In the data rows, the value 500 means zero.
Each row of this table is followed by its label. One hidden rule gives the labels. It looks at one to three of the table's principal directions, none of them among the few with the most spread.
[458 568 562 453 445 540 556 555 422 542 438 577 607 525 578 536 582 615 400
 628 574 450 591 498 400 536 424 546 378 582 602 590 595 415 515 553 606 467] zj
[556 421 372 633 688 308 183 454 586 306 571 568 307 405 266 433 394 321 612
 332 617 357 420 580 462 305 548 463 550 150 544 425 420 575 446 291 234 388] jg
[443 503 490 490 574 497 574 442 539 438 579 362 467 498 343 546 678 421 504
 508 520 658 478 449 442 298 530 504 541 529 318 389 481 609 503 522 307 446] zj
[420 489 485 390 378 345 533 550 681 513 601 466 498 487 475 426 363 356 436
 385 474 536 424 466 516 599 506 398 644 478 492 445 569 670 460 488 494 684] tc
[443 592 475 381 498 636 611 470 455 518 522 447 621 560 526 502 552 549 432
 546 458 633 635 396 426 414 518 458 542 613 415 486 501 576 482 608 496 427] tc
[796 598 673 434 615 822 741 323 456 768 794 615 743 595 626 648 498 815 531
 640 452 623 547 694 323 317 436 448 493 627 342 438 693 334 555 738 538 527] zj
[487 372 426 573 545 445 447 469 562 454 499 423 393 525 521 457 524 438 543
 419 448 497 504 498 549 463 534 503 540 469 375 372 411 560 482 380 391 474] jg
[448 413 452 577 543 378 488 500 579 483 506 447 383 472 405 523 568 358 469
 464 522 506 389 460 548 540 455 529 525 467 490 459 477 493 529 423 440 506] zj
[613 380 567 561 713 478 282 408 432 343 450 634 347 494 537 430 480 559 683
 478 597 366 696 667 423 143 582 555 297 271 512 312 374 466 416 342 262 239] jg
[516 799 652 311 271 471 537 652 463 625 492 670 684 343 467 517 157 488 459
 539 561 460 305 497 561 861 482 414 513 479 922 875 646 460 572 717 863 821] tc
[589 877 582 358 382 458 236 611 379 453 498 725 675 279 334 444  72 514 586
 451 628 374 370 591 469 634 574 389 530 256 960 888 600 530 515 634 678 687] jg
[604 326 520 694 581 365 250 494 492 352 417 571 311 452 424 455 547 492 644
 447 580 291 462 681 535 366 512 611 408 287 532 419 470 406 428 314 356 395] zj
[363 542 489 441 209 498 700 643 553 609 427 372 623 528 548 514 565 474 341
 546 396 568 365 359 621 866 437 510 637 744 486 653 605 522 532 616 769 751] zj
[409 633 575 463 346 436 311 698 323 402 169 635 574 395 554 416 441 532 470
 605 620 302 554 467 513 686 493 615 318 426 867 773 467 428 524 463 715 515] tc
[332 559 375 480 384 680 564 580 339 397 284 357 610 599 598 475 724 621 429
 605 434 539 715 316 492 514 558 548 484 705 368 587 398 577 461 534 577 361] jg
[489 358 395 706 496 251  96 643 500 356 231 635 326 394 556 355 351 378 554
 413 589 140 432 545 600 724 483 603 401 209 775 604 339 429 534 157 555 514] tc
[630 626 680 343 460 605 565 477 481 597 559 594 648 460 548 478 317 570 564
 534 474 574 488 574 484 471 539 458 517 477 568 528 553 500 515 654 587 633] tc
[501 564 538 377 409 646 807 453 555 675 674 387 619 582 598 582 494 576 461
 523 367 710 480 454 518 579 515 396 602 747 317 470 574 563 533 691 591 657] jg
[430 430 433 533 421 372 510 556 616 563 484 437 455 486 521 471 445 359 421
 428 437 500 361 424 610 750 447 494 604 525 521 515 489 522 555 428 581 659] tc
[581 527 547 498 601 403 373 453 529 514 575 597 441 410 413 489 328 417 560
 428 555 475 414 581 501 461 497 473 496 332 648 496 506 467 528 471 438 520] tc
[527 311 516 596 582 411 233 481 479 222 391 502 357 528 506 357 652 560 663
 458 581 339 718 669 391  93 610 601 372 302 334 243 409 604 341 258 168 273] tc
[556 562 504 515 619 394 259 463 496 296 585 557 414 396 277 460 428 449 655
 411 645 435 496 631 384 193 612 452 473 231 535 457 484 626 430 424 234 409] zj
[373 538 483 451 361 290 511 584 637 509 538 410 464 414 351 483 428 286 423
 404 501 560 284 425 586 706 479 456 639 501 582 566 572 613 526 508 535 719] zj
[343 633 463 348 462 656 651 532 390 510 355 428 608 532 547 496 537 470 402
 590 440 663 634 242 538 563 531 492 500 658 534 600 379 556 530 637 629 418] tc
[635 413 390 588 625 570 484 408 584 510 634 518 452 533 466 501 419 475 575
 422 443 486 443 528 522 434 526 425 626 398 363 420 436 509 488 461 430 479] jg
[346 616 486 446 378 340 441 606 475 462 399 477 440 385 376 494 377 338 460
 440 533 499 375 391 639 743 512 480 509 495 771 702 497 527 519 539 627 591] tc
[393 685 565 387 366 391 524 592 473 508 468 497 493 368 380 535 340 381 491
 475 547 551 347 428 610 718 533 446 492 517 767 722 530 537 544 622 649 659] tc
[200 825 443 228 132 644 869 667 438 597 433 291 777 520 441 566 552 466 247
 599 386 775 444 135 597 886 500 399 693 908 550 843 609 650 527 869 868 709] jg
[644 362 541 595 617 436 353 440 566 451 548 590 423 492 473 450 495 502 588
 458 546 389 494 666 443 310 487 546 485 311 447 343 511 459 454 371 340 445] tc
[631  34 303 713 741 528 478 333 757 442 628 419 346 710 617 391 712 460 531
 398 381 452 628 558 416 162 479 526 652 385   0   0 363 581 403 187 140 314] tc
[498 560 591 396 364 364 436 563 581 547 538 535 567 436 520 420 321 454 481
 433 502 485 422 566 494 617 494 464 562 448 614 522 605 579 506 498 549 720] tc
[580 328 580 651 539 312 319 527 535 482 437 624 347 460 562 474 485 505 559
 478 590 274 450 689 513 527 434 608 347 349 624 438 527 354 501 305 465 505] zj
[693 419 443 549 751 593 634 260 673 619 936 469 479 582 397 613 517 516 545
 416 455 658 434 618 365 206 477 361 664 472 166 236 589 531 503 541 233 461] tc
[430 480 423 518 536 571 597 478 457 553 455 446 478 555 569 546 559 496 436
 526 438 562 551 377 561 589 472 504 485 628 483 518 428 448 536 523 566 415] jg
[640 165 351 819 709 429 370 389 616 443 587 480 247 573 505 519 629 489 607
 399 480 342 448 647 527 368 471 548 507 369 250 260 419 409 470 232 275 368] tc
[358 374 370 562 413 323 492 572 634 544 471 405 421 531 590 458 501 370 376
 410 438 462 432 408 579 768 432 497 573 566 481 469 481 551 545 346 548 620] jg
[633 270 546 633 632 579 473 378 466 466 543 529 425 655 672 508 726 750 585
 540 498 397 747 725 371 162 489 588 346 528 238 211 546 395 386 383 288 254] tc
[553 514 492 433 743 625 649 266 536 489 772 384 451 548 292 589 607 454 565
 453 464 790 551 481 421  72 567 408 600 525 224 261 493 595 443 640 187 298] zj
[414 455 462 520 554 485 575 454 519 518 519 366 451 534 489 541 648 443 453
 502 465 627 511 422 501 459 480 527 506 603 374 403 462 532 542 478 404 453] zj
[567 455 590 451 621 512 409 406 465 406 545 559 462 532 536 444 511 592 606
 484 552 488 711 639 369 143 572 504 388 403 426 298 490 548 396 454 274 316] jg
[564 482 553 553 498 437 384 520 522 416 509 514 494 451 434 474 544 517 578
 500 570 429 446 625 429 380 524 544 481 382 456 462 529 539 490 425 390 549] zj
[458 482 454 579 518 493 349 569 371 406 272 576 455 481 552 462 525 522 502
 551 558 342 594 460 529 554 494 592 361 435 662 607 392 405 500 400 571 358] tc
[354 855 567 287 330 538 635 601 364 593 461 513 666 395 391 589 368 472 376
 575 537 635 413 331 552 773 482 429 503 656 838 867 609 482 570 793 789 624] tc
[436 810 533 144 442 663 867 424 583 761 786 405 755 501 478 570 257 411 369
 476 359 920 435 285 486 625 525 253 740 719 481 568 573 686 604 852 634 736] tc
[501 599 464 502 493 527 517 512 480 492 512 487 511 436 334 547 461 424 505
 496 506 543 364 429 566 568 510 469 583 477 574 643 498 491 521 596 564 535] tc
[239 960 588 201 106 495 607 759 326 572 297 495 770 353 472 515 296 472 328
 599 528 591 411 261 599 999 510 442 498 709 973 999 605 562 590 804 970 789] tc
[564 315 501 752 662 274 137 512 456 290 325 618 225 390 347 456 569 404 632
 458 669 225 440 651 538 361 480 671 327 189 670 462 412 346 459 233 323 306] zj
[714 351 660 610 596 608 512 408 457 574 551 594 529 593 690 546 670 778 581
 614 520 403 623 769 362 274 438 619 328 525 335 313 596 315 488 446 411 416] zj
[373 701 550 394 158 287 423 760 513 519 357 588 571 328 452 446 201 378 422
 462 558 358 258 440 652 999 481 455 537 465 948 894 606 521 543 566 868 862] tc
[791 550 517 501 644 633 444 376 550 597 765 674 604 502 509 508 257 619 613
 450 493 457 467 691 382 353 518 374 593 327 458 461 569 468 503 543 451 548] jg
[349 462 361 628 414 321 290 654 479 316 235 437 344 393 387 424 493 300 520
 433 535 358 370 370 678 727 544 571 505 382 661 668 324 542 519 331 562 527] tc
[449 637 549 357 523 735 726 437 358 541 477 424 597 549 500 573 597 572 484
 608 437 729 630 358 515 399 549 485 475 699 441 532 455 498 499 731 551 370] tc
[347 645 598 379 185 290 270 775 413 353 180 623 540 350 537 334 275 449 496
 492 607 269 498 488 584 793 558 541 386 384 937 790 510 567 452 456 745 672] tc
[684 381 529 597 537 659 506 428 484 549 538 511 571 604 655 490 602 712 576
 548 420 451 579 656 440 368 493 555 508 532 263 364 527 423 475 463 458 475] tc
[372 624 609 368 267 514 704 631 448 606 379 477 597 473 567 546 479 501 396
 599 472 564 429 382 620 819 465 515 461 711 677 711 566 456 550 679 804 680] zj
[991 391 672 635 766 624 235 309 487 508 732 796 542 523 627 463 360 834 795
 492 581 266 617 999 241  19 537 511 376 167 370 254 582 365 443 364 236 413] tc
[607 578 519 425 597 592 689 356 610 630 806 441 553 493 331 603 440 436 517
 454 438 737 341 497 483 393 504 372 694 531 348 433 583 551 534 684 418 591] zj
[547 591 526 522 499 403 341 566 472 568 462 680 558 406 512 493 329 489 439
 514 599 341 412 554 458 687 399 521 443 370 807 681 571 371 592 448 638 588] tc
[302 258 313 640 427 281 476 589 652 464 343 335 294 523 534 430 581 243 395
 392 410 458 386 315 705 793 447 557 594 538 444 436 356 550 528 277 527 562] tc
[529 448 382 648 623 542 413 488 454 435 424 507 429 485 446 525 566 461 535
 519 524 430 464 450 526 491 495 547 483 413 489 544 360 434 548 405 478 389] tc
[536 356 496 669 522 257 184 582 526 357 349 621 305 396 465 407 413 403 597
 422 613 217 415 628 564 555 497 593 395 228 696 515 432 433 480 246 455 498] zj
[527 401 571 541 528 441 329 486 482 284 459 471 433 513 487 409 654 589 648
 490 577 422 658 675 368 127 608 575 394 378 319 290 477 627 380 354 209 379] zj
[262 580 506 474 231 201 377 749 488 454 239 524 427 351 461 445 360 309 386
 464 577 348 331 382 684 978 452 549 439 488 935 804 522 487 540 446 774 701] tc
[388 660 506 492 400 278 206 659 391 375 303 597 437 314 425 436 277 399 534
 438 633 322 426 494 574 725 542 513 379 329 937 780 452 509 539 413 613 572] jg
[524 309 372 664 679 379 399 457 605 480 515 550 294 493 482 495 460 342 510
 418 529 390 430 484 553 529 451 505 488 339 518 407 373 437 538 298 415 418] tc
[624 540 609 525 388 580 326 552 351 366 416 588 596 513 589 435 529 799 658
 553 552 309 658 747 395 320 598 556 377 446 477 532 583 495 372 486 476 464] tc
[507 731 649 292 327 759 872 513 414 696 562 459 749 531 540 620 504 642 434
 653 408 729 465 411 537 636 498 442 551 798 497 678 635 461 538 878 775 656] zj
Here are more rows. What is the label of each one?
[407 412 442 571 619 385 518 445 550 460 505 386 307 470 358 549 603 304 493
 444 507 597 413 406 587 465 489 530 503 494 465 412 407 506 533 439 365 413]: zj
[294 536 479 372 416 664 894 489 467 595 452 272 553 607 543 595 722 466 355
 603 362 801 567 217 604 594 494 497 546 872 331 495 451 542 525 712 615 461]: zj
[284 429 413 446 395 356 702 520 680 552 553 260 403 518 416 516 565 240 367
 403 387 712 351 288 657 692 478 449 682 672 376 424 489 649 522 526 498 641]: zj
[539 255 478 665 603 314 332 472 594 427 502 553 312 526 523 456 579 472 523
 433 568 320 527 647 459 384 440 577 419 359 456 304 514 438 443 261 319 397]: tc
[296 530 419 460 292 323 476 672 574 498 350 427 506 441 506 424 424 311 361
 451 474 474 377 325 619 868 465 501 588 538 655 652 475 595 556 440 677 704]: tc
[756 444 709 576 563 564 378 455 420 483 523 692 547 509 603 504 554 781 654
 602 608 310 598 842 330 227 491 602 301 376 478 407 620 348 449 453 410 442]: zj
[363 406 453 456 331 325 497 598 664 504 452 401 494 513 561 385 479 356 391
 414 434 504 448 420 555 688 472 499 627 531 451 431 515 646 493 394 526 682]: tc
[530 313 485 651 507 422 461 484 572 403 516 429 377 538 421 504 707 507 548
 477 515 431 457 607 501 364 491 575 512 477 306 353 547 493 416 397 341 451]: zj
[275 510 384 479 502 589 905 417 545 454 579  83 353 531 151 684 835 254 470
 491 365 942 316 171 726 454 583 458 706 808 171 460 401 643 486 751 403 437]: zj
[365 626 504 384 274 630 736 608 444 543 396 378 651 532 524 535 593 529 399
 603 418 626 481 315 583 708 514 494 570 750 471 672 524 551 509 696 732 618]: tc
[825 449 584 691 725 568 321 357 449 505 630 644 462 456 403 565 499 641 694
 508 567 385 410 791 424 240 485 563 451 290 465 436 555 303 512 458 344 417]: zj
[471 530 500 456 538 532 461 500 423 565 445 583 561 543 712 473 439 598 436
 539 510 452 687 494 414 535 463 503 372 533 601 503 471 453 546 446 551 426]: jg
[702 567 697 445 481 658 541 450 447 545 633 594 681 542 601 525 541 799 603
 605 539 479 602 760 297 249 527 505 415 514 366 428 665 476 463 592 444 545]: zj
[439 543 571 551 358 403 414 623 414 437 344 505 497 437 464 510 593 540 490
 562 582 386 442 548 526 616 474 607 397 520 649 651 575 431 500 486 591 553]: zj
[700 594 615 542 678 625 347 408 332 489 563 694 610 493 512 549 549 762 577
 613 644 392 652 737 250 178 469 560 316 382 557 497 607 344 498 509 381 310]: zj
[657 625 584 447 530 554 444 479 505 586 633 636 670 459 502 502 370 596 512
 531 553 471 463 632 345 443 467 460 527 400 559 549 618 479 553 546 513 609]: tc
[613 539 549 501 627 497 479 380 503 586 695 549 476 483 482 564 390 551 564
 442 511 544 480 631 451 399 499 435 480 464 517 443 568 453 526 532 405 490]: tc
[507 508 566 406 328 851 945 442 461 652 604 255 715 718 729 602 781 809 484
 641 276 767 641 483 481 446 554 477 572 967  20 383 587 568 469 749 575 580]: tc
[389 778 583 352 260 528 639 650 394 639 409 529 681 416 502 572 385 516 367
 601 509 552 374 376 584 899 443 480 488 680 820 872 620 430 601 732 876 723]: zj
[557 449 523 604 515 315 238 570 515 455 417 654 428 406 519 434 372 463 537
 461 610 262 429 630 487 592 455 560 405 281 721 558 499 421 536 309 513 557]: tc
[560 495 464 476 485 547 559 488 565 612 591 549 562 538 608 496 360 526 468
 474 439 489 482 501 504 622 472 422 573 519 493 509 524 489 526 517 597 595]: jg
[379 440 484 586 433 301 383 599 497 364 323 445 318 405 369 477 546 333 528
 456 554 420 377 451 652 621 521 582 451 434 634 575 427 499 488 401 505 514]: zj
[458 798 497 258 344 692 756 544 517 626 588 420 780 459 390 531 365 427 405
 547 400 769 356 275 534 680 535 360 758 639 503 719 536 646 576 816 725 745]: tc
[555 431 533 618 518 250 132 576 486 327 399 684 336 383 451 406 350 472 624
 411 667 182 478 702 491 474 523 549 347 192 763 540 497 451 435 278 426 467]: tc
[610 240 358 603 838 484 474 235 690 463 803 432 314 623 409 490 590 417 556
 332 446 599 594 577 393  51 508 422 636 376 111  51 459 583 400 357  53 243]: jg
[400 590 444 355 485 473 573 483 569 499 588 447 511 480 381 479 380 342 444
 413 466 649 476 355 537 514 538 379 640 508 526 509 494 642 470 600 487 520]: jg
[612 427 563 635 582 475 244 542 372 440 302 704 461 466 649 443 473 626 580
 570 609 223 604 655 450 475 467 640 263 322 693 539 431 314 524 315 528 386]: tc
[467 348 406 684 524 324 266 565 518 354 385 533 345 483 482 446 575 463 517
 454 592 269 499 569 491 503 475 584 419 354 541 478 460 470 466 257 409 417]: tc
[179 565 425 407 183 685 860 625 382 383 294 119 561 623 492 559 896 558 426
 620 349 743 602 202 654 598 627 529 557 965 206 595 436 687 408 723 632 480]: tc
[267 608 472 354 304 449 667 626 531 548 366 356 538 447 471 486 453 286 368
 504 420 668 378 212 681 839 507 475 605 660 609 664 424 610 578 608 717 688]: tc
[442 523 424 524 450 416 550 517 578 501 584 420 436 459 325 554 482 367 467
 426 489 553 314 435 593 624 491 439 629 522 510 576 551 537 499 554 522 590]: tc
[188 670 447 388 183 447 633 751 399 514 192 438 541 436 537 512 441 376 324
 570 480 499 420 182 736 999 483 507 468 718 840 899 441 496 561 626 936 651]: jg
[698 552 654 452 580 678 462 412 387 607 549 642 681 555 707 486 466 782 553
 594 494 474 694 695 327 311 482 537 389 500 478 426 581 386 513 539 486 440]: tc
